Each row has a name. Each piece below is followed by the name of the row it came from, unless a question asks for something else. Each question is about the rows just above it. Places in a row count from 1.

Columns, left to right: miv nen vek Dolud Tekim fak Bido mub
N: [169 150 109 120 108 132 129 139]
Y: [105 136  87 114 209 109 119 135]
X: [135 162 153 149  96 199 155  96]
K: [ 87 141 105 123 195 103 134 133]
U: [111 113  98 139 184 128 105 122]
R: [ 97  75 125 122  78 135 130 110]
W: [141 133 129 162 185  79  90 157]
C: [163 117 111 117 107 140 108 127]
V: [ 75 143 110 106 166  75 165 155]
E: [ 88 121 183 149 147 161 126  95]
asked: [109 119] : Y
[139 135  96 133 122 110 157 127] is in which column, read top down? : mub
asked: [121 183 149 147 161] : E

Columns, left to right: rufit tumef mumag noz
nube: [134  69 192 136]
ninut: [ 94  45 172 137]
monod: [ 39  53 125 134]
fekez: [138 148  85  79]
telo: [138 148 112  69]
Totez: [ 57 107 111 124]
muso: [ 56 125  88 119]
viz: [182 189 155 113]
key -> tag
[125] -> q_205
[126] -> q_631
[107] -> q_129
[56] -> q_52
Join muso by its entry at place 2: : q_205
asked: [192 136] : nube
[182 189 155 113] is in which row? : viz
Where do [ 53 125] appear? : monod
asked: [138 148 112  69] : telo

Columns, left to right: saro Ravig gunaf nado gili tonun luga kuz Zep
Befem: [ 94 101 119 132 106 108 101  89 144]
Pozer: [188 175 208 132 222 160 191 207 112]
veke: [127 118 122 113 121 131 143 130 135]
diref: [143 131 188 176 164 173 121 200 128]
Mituz: [129 128 150 211 119 203  69 169 234]
tup: [109 121 124  97 111  73 114 105 126]
Which row holds [176 188] read backwards? : diref
asked: [101 119 132 106 108] : Befem
Which column holds [173 203] top down? : tonun
key -> tag
[132] -> q_468
[222] -> q_365
[164] -> q_759
[133] -> q_266
[223] -> q_313
Look up the entry of Pozer at place 5 in the table: : q_365
Where do [119 203] appear? : Mituz
asked: [129 128 150 211 119 203  69 169 234] : Mituz

Columns, left to right: bibo Begam Bese Duzoz luvan lizas
vusus: [149  66  99 134 111 107]
rotu: [ 85 110 228 199 132 108]
fuzof: [139 191 148 176 115  44]
zene: [ 77 128 115  92 145 178]
dasom: [159 129 195 129  76  78]
bekop: [ 40 116 146 184 161  69]
Mut: [ 66  99 133 111 107  65]
Nir: [159 129 195 129  41 179]
sozun: [ 77 128 115 117 196 129]
rutat: [160  94 158  75 210  86]
kir: [110 228 198 132 162  61]
reni: [153 163 161 113 222  82]
tags:
[110] -> q_972
[162] -> q_119
[163] -> q_278
[196] -> q_315
[197] -> q_673
Look up the entry of kir at place 5 in the table: : q_119
Where do [ 66  99 134 111 107] appear? : vusus
Which row holds [160  94 158  75 210  86]? : rutat
Which row holds [132 199 228 110] read backwards? : rotu

Columns, left to right: vul fedi zatu lag sav
Nefep: [102 105 186 137 100]
nabus: [186 102 186 137 103]
lup: [132 118 127 137 100]
key -> tag
[186] -> q_855
[102] -> q_258
[132] -> q_620
[101] -> q_465
Look up the entry of Nefep at place 1 in the table: : q_258
[186 102 186] is which row, read backwards? : nabus
asked: [102 105 186 137 100] : Nefep

Columns, left to right: rivep mokov zak petu mer
nilaf: [ 42  98 162 139 107]
daba: [ 42 179 153 110 125]
fitaf: [ 42  98 153 110 125]
dip: [179 153 110 124 125]
[139 110] is in which column, read top down? : petu
Which column holds [110 110] top down? : petu
Which row holds [179 153 110 125]? : daba
Which column holds [162 153 153] top down? : zak
Which column holds this, read top down? [ 98 179] : mokov
Which column holds this, read top down? [ 98 179  98] : mokov

Columns, left to right: pasud kibi kigo Runug
zon: [150 186 172  81]
sud: [108  75 175 136]
dade: [ 70 116  70  97]
zifuf: [186 150 172  25]
Gepi: [102 170  80  50]
tino: [ 79 133  81  48]
bup: [49 99 54 74]
riden: [109 172  25 150]
key -> tag
[75] -> q_307
[79] -> q_990
[50] -> q_712
[49] -> q_22
[74] -> q_571
Join bup by its entry at place 1: : q_22
Which row holds [172 150 186] read backwards? : zifuf
Which row holds [ 79 133  81  48]? : tino
asked: [109 172  25 150] : riden
Which row holds this, read backwards? [ 25 172 150] : zifuf
[ 25 172 109] is which row, read backwards? : riden
[150  25] is which row, read backwards? : riden

